Where one turn sends some rows of the set: a few examples, then the rows asked
Zov: [-1.26,+1.06,-0.33,-4.58,-1.56,+2.03,-3.83,+1.25,+0.04,-0.67,-1.77,+0.79,+0.67,+0.54,-0.94,-0.54,+2.09,-6.20,-2.28,-4.70,+0.95,-0.37]
Gub: [-0.67,+1.81,+4.08,+5.13,-0.11,+3.52,-2.44,+3.56,+2.75,-4.22,-1.51,+0.33,+1.54,+0.57,+2.61,+1.21,-3.13,-3.67,+2.16,-0.24,-1.53,-3.35]
lufen: [-1.56,+1.42,-0.72,-4.11,-1.88,+2.83,-4.48,+1.05,-0.19,-0.81,-1.62,+0.06,+1.15,-0.06,-1.24,-0.28,+2.49,-6.35,-1.87,-4.60,+0.85,+0.07]
pidam: [-1.48,-3.01,+3.38,+3.75,+4.30,+1.90,-5.46,+2.51,+0.35,-3.06,-0.28,+0.69,+2.85,-0.22,+1.39,+1.33,-0.92,-1.09,+1.55,+2.30,-2.78,-2.64]
nuga: [+0.91,+2.15,-1.92,-3.60,-0.99,+1.77,-6.13,+0.89,-1.02,-0.22,-2.05,+1.88,+2.56,-0.32,-0.48,+1.16,+3.91,-4.17,-2.34,-2.25,+0.04,+0.05]
gal: [-4.38,+3.16,+2.52,-1.86,+4.87,+3.00,-0.82,+1.61,+5.34,-4.52,-2.76,-0.41,+2.18,-1.34,+0.39,-2.51,+2.20,-1.79,-0.41,+1.09,-2.75,-2.38]
rimi: [-1.19,-2.98,+3.35,+3.59,+4.23,+2.05,-5.31,+2.76,+0.12,-3.12,-0.55,+0.74,+2.70,-0.57,+1.56,+1.08,-0.97,-0.79,+1.48,+2.56,-2.30,-3.09]
Romin: [-0.63,+1.96,+3.97,+5.06,-0.35,+4.04,-2.66,+3.65,+2.42,-4.37,-1.69,+0.03,+1.72,+0.05,+2.67,+1.06,-3.00,-3.46,+2.33,-0.06,-1.25,-3.49]
vese: [-0.41,+1.79,+4.01,+4.84,-0.24,+4.12,-2.59,+3.85,+2.29,-4.40,-1.93,+0.26,+1.43,+0.01,+2.93,+0.68,-3.05,-3.15,+2.13,+0.09,-0.80,-3.86]
ror: [+1.28,+1.91,-1.70,-4.01,-0.64,+1.55,-5.68,+1.15,-1.06,-0.12,-2.33,+2.32,+2.11,-0.03,-0.33,+0.75,+3.74,-3.80,-2.81,-2.21,+0.44,-0.58]
veru: [+0.54,+2.12,-1.74,-3.40,-0.98,+1.25,-5.97,+0.70,-0.52,+0.03,-1.67,+1.94,+2.60,+0.29,-0.64,+1.53,+3.88,-4.59,-2.40,-2.52,-0.56,+0.47]
Soz: [-4.77,+3.54,+2.26,-1.24,+4.38,+3.65,-1.46,+1.35,+5.44,-4.59,-2.55,-1.16,+2.77,-1.82,+0.05,-2.02,+2.53,-2.16,+0.25,+1.15,-3.16,-1.64]
nav: [-0.63,+1.55,+4.31,+4.79,+0.05,+3.20,-2.18,+3.68,+2.82,-4.20,-1.68,+0.64,+1.22,+0.69,+2.78,+0.99,-3.32,-3.39,+1.88,-0.23,-1.25,-3.70]
nud: [-1.24,-2.88,+3.20,+3.72,+4.13,+2.35,-5.57,+2.71,+0.05,-3.16,-0.49,+0.55,+2.88,-0.70,+1.42,+1.21,-0.72,-0.89,+1.63,+2.55,-2.40,-2.94]
mereg: [+1.11,+1.63,-1.40,-4.09,-0.46,+0.74,-5.32,+1.00,-0.54,+0.05,-2.05,+2.74,+2.00,+0.64,-0.21,+1.00,+3.42,-3.98,-3.01,-2.58,+0.09,-0.46]
gugar: [-1.41,-2.94,+3.20,+3.80,+4.05,+2.19,-5.60,+2.57,+0.19,-3.08,-0.37,+0.53,+2.93,-0.55,+1.37,+1.37,-0.84,-1.01,+1.70,+2.53,-2.64,-2.75]
ver: [+0.80,+1.75,-1.45,-3.69,-0.56,+0.52,-5.49,+0.81,-0.19,+0.13,-1.78,+2.50,+2.10,+0.85,-0.45,+1.51,+3.44,-4.43,-2.80,-2.76,-0.60,+0.26]
ripef: [-4.70,+3.08,+2.60,-1.58,+4.85,+2.62,-0.84,+1.48,+5.83,-4.36,-2.45,-0.33,+2.28,-1.00,+0.16,-2.08,+2.14,-2.07,-0.43,+0.83,-3.23,-1.85]
razog: [-1.16,+1.13,-0.39,-4.82,-1.57,+2.59,-3.94,+1.39,-0.33,-0.83,-1.86,+0.65,+0.59,+0.05,-0.90,-0.81,+2.30,-5.96,-2.31,-4.45,+1.40,-0.77]
mupu: [-4.43,+3.37,+2.30,-1.65,+4.56,+3.60,-1.24,+1.66,+5.17,-4.55,-2.81,-0.91,+2.47,-1.91,+0.29,-2.41,+2.55,-1.78,-0.12,+1.26,-2.57,-2.19]
lasot: [-1.20,-3.06,+3.40,+3.62,+4.33,+1.81,-5.26,+2.69,+0.33,-3.01,-0.37,+0.83,+2.66,-0.25,+1.51,+1.18,-1.05,-0.85,+1.47,+2.42,-2.46,-2.92]
sud: [-1.56,+1.14,-0.45,-4.28,-1.75,+2.18,-4.16,+1.03,+0.09,-0.63,-1.55,+0.45,+0.91,+0.47,-1.12,-0.08,+2.27,-6.53,-2.01,-4.79,+0.67,+0.14]
fofot: [-1.25,+1.27,-0.71,-4.48,-1.90,+3.04,-4.41,+1.29,-0.52,-0.88,-1.82,+0.16,+0.98,-0.34,-1.03,-0.57,+2.47,-6.06,-1.94,-4.30,+1.30,-0.40]
Tege: [-0.28,+1.63,+4.24,+4.64,-0.03,+3.61,-2.11,+3.85,+2.44,-4.41,-1.88,+0.62,+1.16,+0.37,+2.90,+0.71,-3.21,-3.06,+1.93,-0.07,-0.83,-4.06]
Gara: [-4.88,+3.32,+2.45,-1.26,+4.56,+2.97,-1.26,+1.30,+5.78,-4.37,-2.29,-0.93,+2.67,-1.24,+0.07,-1.86,+2.36,-2.45,-0.03,+0.92,-3.54,-1.44]

pidam moves to lasot
ver moves to mereg
And these:
vese moves to Romin
fofot moves to lufen
Soz moves to Gara

